In the data rows, zero lies at 4.5, halfway between 4 and 5.
Here are some rows, each followed by its group. Groups can overlap.
[3. 3. 3. 3. 3. 3. 3. 3. 3. 3. 3. 3. 2. 3. 3. 3. 3. 3. 4. 5. 5. 5. 6. 6.
 6. 6. 6. 6. 6.] PC
[6. 6. 6. 6. 6. 6. 6. 6. 6. 6. 6. 6. 6. 6. 6. 6. 7. 7. 6. 6. 6. 5. 4. 4.
 4. 3. 3. 4. 3.] SZ
[6. 6. 6. 6. 6. 6. 6. 6. 6. 6. 6. 6. 6. 6. 5. 4. 4. 3. 2. 2. 2. 2. 2. 2.
 2. 2. 2. 2. 2.] DJ
[6. 6. 6. 6. 6. 6. 6. 6. 6. 6. 6. 6. 6. 6. 6. 5. 4. 4. 4. 3. 2. 2. 2. 2.
 3. 2. 2. 2. 3.] DJ
[3. 3. 2. 3. 2. 2. 2. 2. 2. 2. 2. 2. 2. 2. 2. 2. 2. 3. 3. 3. 5. 5. 5. 5.
 5. 6. 5. 6. 6.] QN
[3. 3. 3. 3. 3. 3. 3. 3. 2. 2. 2. 3. 2. 2. 2. 3. 3. 3. 3. 4. 4. 5. 4. 5.
 5. 5. 5. 5. 6.] ZB
[3. 3. 3. 3. 3. 3. 3. 3. 3. 3. 3. 3. 3. 3. 3. 3. 4. 5. 5. 5. 5. 6. 6. 6.
 6. 6. 6. 6. 6.] PC
[6. 6. 6. 6. 6. 6. 6. 6. 6. 6. 6. 6. 6. 5. 5. 4. 3. 3. 2. 2. 2. 2. 2. 2.
 2. 2. 2. 2. 2.] HB
[2. 2. 2. 2. 2. 2. 3. 2. 2. 2. 2. 2. 2. 2. 2. 2. 2. 3. 4. 4. 5. 5. 5. 5.
 6. 6. 6. 6. 6.] QN
[6. 6. 6. 6. 6. 6. 6. 6. 6. 6. 6. 6. 6. 6. 6. 5. 4. 4. 3. 3. 3. 2. 2. 2.
 2. 2. 2. 2. 2.] DJ
[3. 3. 3. 3. 3. 3. 3. 3. 3. 3. 3. 3. 3. 3. 4. 4. 5. 5. 5. 5. 6. 6. 6. 6.
 6. 6. 6. 6. 6.] PC
[4. 4. 4. 4. 4. 5. 4. 5. 5. 5. 5. 5. 5. 5. 6. 6. 7. 7. 6. 6. 6. 6. 6. 6.
 6. 6. 6. 6. 6.] CN
[3. 3. 3. 2. 3. 3. 2. 2. 2. 3. 2. 2. 2. 2. 2. 2. 3. 2. 4. 4. 4. 4. 5. 5.
 5. 6. 6. 6. 5.] QN
[3. 2. 2. 3. 3. 2. 2. 2. 2. 2. 3. 2. 2. 2. 2. 2. 3. 3. 3. 4. 5. 5. 5. 6.
 5. 5. 6. 6. 6.] QN
[6. 6. 6. 6. 6. 6. 6. 6. 6. 6. 6. 6. 6. 6. 5. 5. 5. 3. 3. 2. 2. 2. 2. 2.
 2. 2. 2. 2. 2.] DJ
[3. 3. 3. 3. 3. 3. 3. 2. 3. 3. 2. 3. 3. 2. 2. 2. 3. 4. 4. 4. 5. 5. 6. 6.
 6. 6. 6. 6. 6.] ZB
[3. 3. 3. 3. 3. 2. 3. 3. 2. 3. 3. 2. 2. 2. 2. 3. 3. 3. 3. 4. 4. 4. 5. 4.
 5. 5. 5. 5. 6.] PC
[3. 3. 3. 3. 3. 3. 3. 3. 3. 3. 3. 3. 3. 3. 2. 3. 3. 4. 5. 5. 5. 6. 6. 6.
 6. 6. 6. 6. 6.] PC
[5. 4. 5. 5. 5. 5. 5. 5. 5. 5. 5. 5. 5. 6. 6. 6. 7. 7. 6. 6. 6. 6. 6. 6.
 6. 6. 6. 5. 5.] CN
[6. 6. 6. 6. 6. 6. 6. 6. 6. 6. 6. 6. 6. 6. 6. 6. 7. 7. 6. 6. 5. 4. 4. 3.
 3. 3. 3. 3. 2.] SZ
[3. 3. 3. 3. 3. 3. 2. 3. 3. 3. 2. 2. 2. 2. 2. 2. 2. 3. 3. 4. 4. 4. 4. 5.
 5. 4. 4. 3. 4.] PC
[2. 3. 2. 2. 3. 2. 2. 2. 2. 2. 2. 2. 2. 2. 2. 2. 3. 3. 4. 4. 5. 6. 5. 5.
 5. 6. 6. 6. 6.] QN
[6. 6. 6. 6. 6. 6. 6. 6. 6. 6. 6. 6. 6. 6. 6. 6. 7. 7. 6. 6. 5. 4. 4. 4.
 3. 4. 3. 3. 2.] SZ
[6. 6. 6. 6. 6. 6. 6. 6. 6. 6. 6. 6. 6. 6. 6. 6. 7. 7. 6. 6. 6. 6. 5. 5.
 4. 5. 3. 4. 3.] BT
[6. 6. 6. 6. 6. 6. 6. 6. 6. 6. 6. 6. 6. 6. 6. 6. 6. 4. 4. 3. 3. 3. 3. 2.
 3. 2. 2. 2. 2.] DJ
[3. 3. 3. 3. 4. 4. 3. 4. 4. 4. 4. 4. 4. 4. 5. 5. 6. 6. 6. 6. 6. 6. 6. 6.
 6. 6. 6. 6. 6.] CN
[3. 3. 3. 2. 2. 2. 3. 2. 2. 2. 2. 2. 2. 3. 2. 2. 2. 3. 3. 4. 4. 5. 5. 5.
 5. 5. 5. 5. 5.] ZB
[6. 6. 6. 6. 6. 6. 6. 6. 6. 6. 6. 6. 6. 6. 5. 5. 4. 3. 2. 2. 2. 2. 2. 2.
 2. 2. 2. 2. 3.] HB
[3. 3. 3. 3. 3. 3. 3. 3. 3. 3. 3. 3. 3. 3. 3. 3. 3. 4. 4. 6. 5. 6. 6. 6.
 6. 6. 6. 6. 6.] PC
[6. 6. 6. 6. 6. 6. 6. 6. 6. 6. 6. 6. 6. 5. 5. 4. 3. 3. 2. 2. 2. 2. 2. 2.
 2. 2. 2. 2. 2.] HB
[4. 4. 4. 4. 4. 4. 4. 4. 4. 4. 4. 4. 4. 4. 5. 6. 6. 6. 6. 6. 6. 6. 6. 6.
 6. 6. 6. 6. 6.] CN
[3. 2. 3. 2. 2. 2. 2. 2. 2. 2. 2. 2. 2. 2. 2. 2. 3. 3. 3. 4. 4. 5. 5. 5.
 6. 6. 6. 6. 6.] QN
[2. 2. 2. 3. 2. 2. 2. 2. 2. 2. 2. 2. 2. 2. 2. 2. 2. 3. 4. 4. 5. 5. 5. 5.
 6. 6. 6. 6. 6.] QN
[3. 3. 3. 3. 3. 3. 3. 3. 3. 2. 2. 2. 3. 2. 2. 2. 3. 3. 4. 4. 5. 4. 5. 5.
 5. 5. 5. 6. 5.] PC
[6. 6. 6. 6. 6. 6. 6. 6. 6. 6. 6. 6. 6. 6. 6. 5. 5. 4. 4. 3. 3. 2. 2. 2.
 2. 2. 2. 2. 2.] DJ
[3. 2. 2. 2. 2. 2. 2. 2. 2. 2. 2. 3. 2. 2. 3. 2. 3. 3. 5. 5. 5. 5. 5. 5.
 6. 6. 6. 6. 6.] ZB
[3. 3. 3. 3. 3. 3. 3. 3. 3. 3. 3. 2. 2. 2. 2. 2. 2. 3. 3. 4. 4. 4. 4. 4.
 4. 4. 5. 5. 5.] PC
[4. 4. 4. 4. 4. 4. 5. 5. 5. 5. 5. 5. 5. 6. 6. 6. 7. 7. 6. 6. 6. 6. 6. 6.
 6. 6. 6. 5. 5.] CN
[6. 6. 6. 6. 6. 6. 6. 6. 6. 6. 6. 6. 6. 6. 6. 6. 6. 7. 6. 5. 5. 4. 4. 3.
 3. 3. 3. 3. 3.] SZ
[2. 3. 3. 2. 3. 2. 2. 2. 3. 2. 2. 2. 2. 2. 2. 2. 2. 3. 4. 4. 4. 5. 5. 5.
 5. 5. 6. 5. 6.] QN
[3. 3. 3. 3. 2. 2. 2. 3. 2. 2. 2. 2. 3. 2. 2. 2. 3. 3. 3. 4. 5. 5. 5. 6.
 5. 5. 6. 6. 6.] ZB
[6. 6. 6. 6. 6. 6. 6. 6. 6. 6. 6. 6. 6. 6. 5. 5. 4. 2. 2. 2. 2. 2. 2. 2.
 2. 2. 2. 2. 2.] HB
[6. 6. 6. 6. 6. 6. 6. 6. 6. 6. 6. 6. 6. 6. 6. 5. 5. 4. 3. 3. 3. 3. 2. 2.
 3. 2. 2. 2. 2.] DJ
[5. 5. 5. 5. 5. 5. 5. 5. 5. 5. 5. 5. 6. 6. 6. 6. 7. 7. 6. 6. 6. 6. 6. 6.
 6. 5. 6. 5. 4.] BT
[6. 6. 6. 6. 6. 6. 6. 6. 6. 6. 6. 6. 6. 6. 6. 6. 7. 7. 6. 5. 5. 5. 4. 4.
 4. 4. 4. 3. 3.] SZ
[3. 3. 3. 2. 2. 2. 3. 2. 2. 2. 2. 2. 2. 2. 2. 2. 3. 2. 4. 4. 4. 5. 5. 5.
 5. 5. 6. 6. 6.] ZB
[6. 6. 6. 6. 6. 6. 6. 6. 6. 6. 6. 6. 6. 5. 5. 5. 3. 2. 2. 2. 2. 2. 2. 2.
 2. 2. 2. 3. 2.] HB
[4. 4. 4. 4. 4. 4. 4. 4. 4. 4. 4. 4. 4. 4. 4. 5. 6. 6. 6. 6. 6. 6. 6. 6.
 6. 6. 6. 6. 6.] CN
[6. 6. 6. 6. 6. 6. 6. 6. 6. 6. 6. 6. 6. 6. 6. 6. 7. 7. 6. 5. 5. 5. 4. 3.
 4. 3. 3. 3. 3.] SZ
[3. 3. 3. 3. 3. 2. 3. 3. 2. 2. 2. 2. 3. 2. 2. 2. 2. 3. 4. 4. 5. 4. 4. 5.
 5. 5. 6. 5. 5.] ZB
[5. 5. 5. 5. 5. 5. 5. 5. 6. 6. 6. 6. 6. 6. 6. 6. 7. 7. 6. 6. 6. 6. 6. 6.
 6. 5. 5. 4. 4.] BT
[6. 6. 6. 6. 6. 6. 6. 6. 6. 6. 6. 6. 6. 6. 6. 6. 7. 7. 6. 6. 6. 5. 5. 5.
 4. 4. 4. 3. 4.] SZ
[6. 6. 6. 6. 6. 6. 6. 6. 6. 6. 6. 6. 6. 6. 6. 6. 6. 6. 5. 5. 4. 4. 3. 3.
 2. 3. 2. 2. 3.] SZ
[5. 5. 6. 6. 6. 6. 6. 6. 6. 6. 6. 6. 6. 6. 6. 6. 7. 7. 6. 6. 6. 6. 6. 5.
 6. 4. 4. 5. 3.] BT
[3. 2. 3. 3. 3. 3. 3. 2. 2. 2. 2. 2. 2. 3. 3. 2. 3. 3. 4. 3. 4. 5. 5. 5.
 6. 6. 6. 6. 6.] QN
[3. 3. 3. 3. 3. 3. 3. 3. 2. 2. 2. 3. 2. 2. 2. 2. 2. 2. 3. 4. 4. 4. 4. 5.
 5. 5. 6. 6. 5.] ZB
[4. 4. 4. 4. 4. 4. 4. 4. 4. 5. 4. 5. 4. 5. 5. 6. 6. 7. 6. 6. 6. 6. 6. 6.
 6. 6. 6. 6. 5.] CN
[5. 5. 5. 5. 5. 5. 5. 5. 5. 6. 6. 6. 6. 6. 6. 6. 7. 7. 6. 6. 6. 6. 6. 6.
 6. 6. 6. 5. 5.] BT
[6. 6. 6. 6. 6. 6. 6. 6. 6. 6. 6. 6. 6. 6. 6. 6. 6. 5. 5. 3. 3. 3. 3. 2.
 3. 3. 2. 3. 2.] SZ
[6. 6. 6. 6. 6. 6. 6. 6. 6. 6. 6. 6. 6. 6. 6. 6. 7. 7. 6. 6. 6. 6. 5. 5.
 5. 4. 4. 4. 4.] BT
[5. 5. 5. 5. 5. 5. 5. 5. 5. 6. 6. 6. 6. 6. 6. 6. 7. 7. 6. 6. 6. 6. 6. 6.
 6. 5. 5. 5. 4.] BT
[6. 6. 6. 6. 6. 6. 6. 6. 6. 6. 6. 6. 6. 6. 5. 4. 4. 2. 2. 2. 2. 2. 2. 2.
 2. 2. 2. 2. 2.] HB
[2. 2. 2. 2. 3. 2. 2. 2. 2. 2. 2. 2. 2. 2. 2. 2. 3. 4. 4. 4. 4. 5. 4. 6.
 5. 6. 6. 6. 6.] QN
[3. 2. 3. 3. 2. 2. 2. 2. 2. 2. 2. 2. 2. 2. 2. 2. 2. 3. 4. 3. 4. 5. 5. 5.
 5. 6. 6. 5. 6.] QN
[5. 5. 5. 5. 5. 5. 5. 5. 5. 5. 5. 6. 6. 6. 6. 6. 7. 7. 6. 6. 6. 6. 6. 6.
 6. 5. 5. 5. 4.] BT
[5. 5. 5. 5. 5. 5. 5. 5. 5. 5. 5. 5. 6. 6. 6. 6. 7. 7. 6. 6. 6. 6. 6. 6.
 6. 6. 6. 5. 6.] BT
[6. 6. 6. 6. 6. 6. 6. 6. 6. 6. 6. 6. 6. 6. 6. 6. 7. 6. 6. 6. 5. 5. 4. 3.
 3. 3. 4. 3. 3.] SZ
[6. 6. 6. 6. 6. 6. 6. 6. 6. 6. 6. 6. 6. 6. 6. 5. 4. 5. 4. 3. 2. 2. 2. 2.
 2. 2. 3. 2. 2.] DJ
[3. 2. 3. 3. 3. 3. 2. 2. 2. 2. 2. 2. 2. 2. 2. 3. 2. 3. 3. 4. 4. 5. 5. 5.
 5. 5. 6. 6. 6.] ZB
[3. 3. 3. 3. 3. 3. 3. 3. 3. 3. 3. 3. 4. 4. 4. 5. 5. 5. 6. 6. 5. 6. 6. 6.
 6. 6. 6. 6. 6.] CN
[6. 6. 6. 6. 6. 6. 6. 6. 6. 6. 6. 6. 6. 6. 6. 6. 7. 6. 6. 5. 5. 4. 4. 3.
 4. 3. 3. 3. 2.] SZ
[3. 3. 2. 3. 2. 2. 2. 3. 2. 2. 2. 2. 2. 2. 2. 2. 2. 3. 3. 3. 5. 5. 5. 5.
 5. 5. 6. 5. 6.] ZB
[3. 3. 3. 2. 3. 2. 2. 2. 2. 2. 2. 2. 2. 2. 2. 3. 2. 4. 4. 4. 5. 5. 5. 6.
 5. 5. 6. 6. 6.] ZB
[4. 5. 5. 5. 5. 4. 5. 5. 5. 5. 5. 5. 6. 6. 6. 6. 7. 7. 6. 6. 6. 6. 6. 6.
 6. 6. 6. 6. 6.] CN
[4. 4. 4. 4. 4. 4. 4. 5. 5. 5. 5. 5. 5. 5. 6. 6. 7. 7. 6. 6. 6. 6. 6. 6.
 6. 6. 6. 6. 5.] CN
[3. 2. 3. 3. 2. 2. 3. 3. 2. 2. 2. 2. 2. 2. 2. 3. 2. 3. 3. 4. 4. 5. 5. 5.
 6. 5. 6. 6. 6.] QN
[6. 6. 6. 6. 6. 6. 6. 6. 6. 6. 6. 6. 6. 6. 6. 6. 7. 7. 6. 6. 5. 4. 3. 3.
 3. 3. 3. 3. 3.] SZ
[3. 3. 3. 3. 3. 3. 3. 3. 3. 3. 3. 3. 3. 3. 3. 4. 4. 4. 5. 5. 5. 6. 6. 6.
 6. 6. 6. 6. 6.] PC
[4. 4. 4. 4. 4. 4. 4. 4. 4. 4. 4. 4. 4. 5. 5. 5. 6. 6. 6. 6. 6. 6. 6. 6.
 6. 6. 6. 6. 6.] CN
[6. 6. 6. 6. 6. 6. 6. 6. 6. 6. 6. 6. 6. 6. 6. 6. 7. 7. 6. 6. 5. 6. 5. 4.
 4. 4. 3. 3. 3.] SZ
[3. 3. 3. 3. 3. 2. 2. 2. 2. 2. 2. 2. 2. 2. 2. 2. 2. 3. 4. 4. 4. 5. 5. 6.
 5. 6. 5. 6. 6.] QN
[3. 3. 3. 3. 3. 3. 3. 2. 3. 2. 2. 3. 2. 2. 2. 3. 3. 4. 4. 4. 5. 5. 6. 6.
 6. 6. 6. 5. 6.] ZB
[6. 6. 6. 6. 6. 6. 6. 6. 6. 6. 6. 6. 6. 6. 6. 6. 5. 4. 4. 2. 3. 2. 2. 2.
 2. 2. 2. 2. 2.] DJ
[6. 6. 6. 6. 6. 6. 6. 6. 6. 6. 6. 6. 6. 6. 6. 6. 5. 4. 4. 2. 2. 3. 3. 2.
 2. 2. 2. 2. 2.] DJ
[4. 4. 4. 4. 4. 4. 4. 4. 4. 4. 4. 4. 4. 4. 5. 6. 5. 7. 6. 6. 6. 6. 6. 6.
 6. 6. 6. 6. 6.] CN
[6. 6. 6. 6. 6. 6. 6. 6. 6. 6. 6. 6. 6. 6. 6. 6. 6. 5. 4. 4. 3. 3. 2. 3.
 3. 3. 2. 2. 2.] DJ
[5. 5. 5. 5. 5. 5. 5. 5. 6. 6. 6. 6. 6. 6. 6. 6. 7. 7. 6. 6. 6. 6. 6. 6.
 5. 5. 5. 5. 4.] BT
[3. 3. 3. 3. 3. 3. 3. 3. 3. 3. 3. 3. 4. 4. 3. 4. 4. 4. 5. 6. 5. 6. 6. 6.
 6. 6. 6. 6. 6.] PC
[6. 6. 6. 6. 6. 6. 6. 6. 6. 6. 6. 6. 6. 6. 5. 4. 4. 3. 3. 2. 2. 2. 2. 2.
 2. 2. 2. 2. 2.] DJ
[3. 3. 3. 3. 3. 3. 3. 3. 3. 3. 3. 3. 3. 4. 3. 4. 4. 4. 5. 5. 6. 6. 6. 6.
 6. 6. 6. 6. 6.] PC
Which 4 groups are nearest to each row below, nearest first, going by the distance to the group's nearest row?
[3. 4. 4. 4. 3. 3. 3. 4. 4. 4. 4. 4. 4. 4. 4. 5. 5. 5. 5. 6. 6. 6. 6. 6.
 6. 6. 6. 6. 6.] CN PC ZB BT
[4. 4. 4. 4. 4. 4. 4. 4. 4. 4. 4. 4. 4. 5. 5. 6. 6. 7. 6. 6. 6. 6. 6. 6.
 6. 6. 6. 6. 6.] CN BT PC ZB
[6. 6. 6. 6. 6. 6. 6. 6. 6. 6. 6. 6. 6. 6. 6. 6. 7. 6. 6. 5. 5. 4. 4. 3.
 3. 3. 3. 3. 3.] SZ BT DJ HB
Which 3 other groups have their centres nearest to the centre of group DJ, nearest first?
HB SZ BT
Which 4 groups are nearest to each row below, nearest first, going by the average distance to the group's rows?
[5. 5. 5. 5. 5. 5. 5. 5. 5. 6. 6. 6. 6. 6. 6. 6. 7. 7. 6. 6. 6. 6. 6. 6.
 6. 5. 5. 5. 6.] BT CN SZ PC
Which 5 groups are nearest to each row below, nearest first, going by the distance to the centre of the group?
[5. 5. 5. 5. 5. 5. 5. 5. 5. 5. 5. 6. 5. 6. 6. 6. 7. 7. 6. 6. 6. 6. 6. 6.
 6. 6. 6. 6. 6.] BT CN SZ PC DJ
Which 3 other groups have their centres nearest to the centre of group HB, nearest first?
DJ SZ BT
Which 3 other groups have their centres nearest to the centre of group ZB, nearest first?
QN PC CN
Which 3 other groups have their centres nearest to the centre of group CN, nearest first?
BT PC SZ
Which 3 other groups have their centres nearest to the centre of group BT, nearest first?
CN SZ DJ
Which 5 groups are nearest to each row below, nearest first, going by the average distance to the group's rows?
[6. 6. 6. 6. 6. 6. 6. 6. 6. 6. 6. 6. 6. 5. 5. 4. 3. 3. 2. 2. 2. 2. 2. 2.
 2. 2. 2. 2. 2.] HB DJ SZ BT CN
[4. 4. 4. 4. 4. 4. 4. 4. 4. 4. 4. 4. 4. 5. 4. 5. 6. 6. 6. 6. 6. 6. 6. 6.
 6. 6. 6. 6. 6.] CN BT PC ZB QN
[4. 4. 4. 4. 4. 5. 4. 4. 5. 5. 5. 5. 5. 5. 6. 6. 7. 7. 6. 6. 6. 6. 6. 6.
 6. 6. 6. 6. 5.] CN BT SZ PC ZB
Which 4 groups are nearest to each row below, nearest first, going by the distance to the centre of the group?
[6. 6. 6. 6. 6. 6. 6. 6. 6. 6. 6. 6. 6. 6. 6. 6. 6. 6. 5. 5. 4. 3. 3. 3.
 3. 3. 3. 3. 3.] SZ DJ HB BT
Group QN spreads out most along one direction. Which 3 other groups' directions of most spread are closest to that one, closest first?
ZB SZ DJ
Which 3 other groups have their centres nearest to the centre of group SZ, nearest first?
BT DJ HB
Which 5 groups are nearest to each row below, nearest first, going by the distance to the group's nearest row?
[6. 6. 6. 6. 6. 6. 6. 6. 6. 6. 6. 6. 6. 6. 5. 4. 4. 3. 2. 2. 2. 2. 2. 2.
 2. 2. 2. 2. 2.] DJ HB SZ BT CN
[3. 3. 3. 3. 3. 3. 3. 3. 3. 3. 2. 3. 2. 2. 2. 2. 2. 3. 3. 3. 4. 5. 4. 4.
 5. 4. 4. 4. 5.] PC ZB QN CN BT
Group SZ spreads out most along one direction. Which 3 other groups' directions of most spread are closest to that one, closest first?
PC ZB DJ
Group ZB spreads out most along one direction. Which 3 other groups' directions of most spread are closest to that one, closest first?
PC SZ DJ
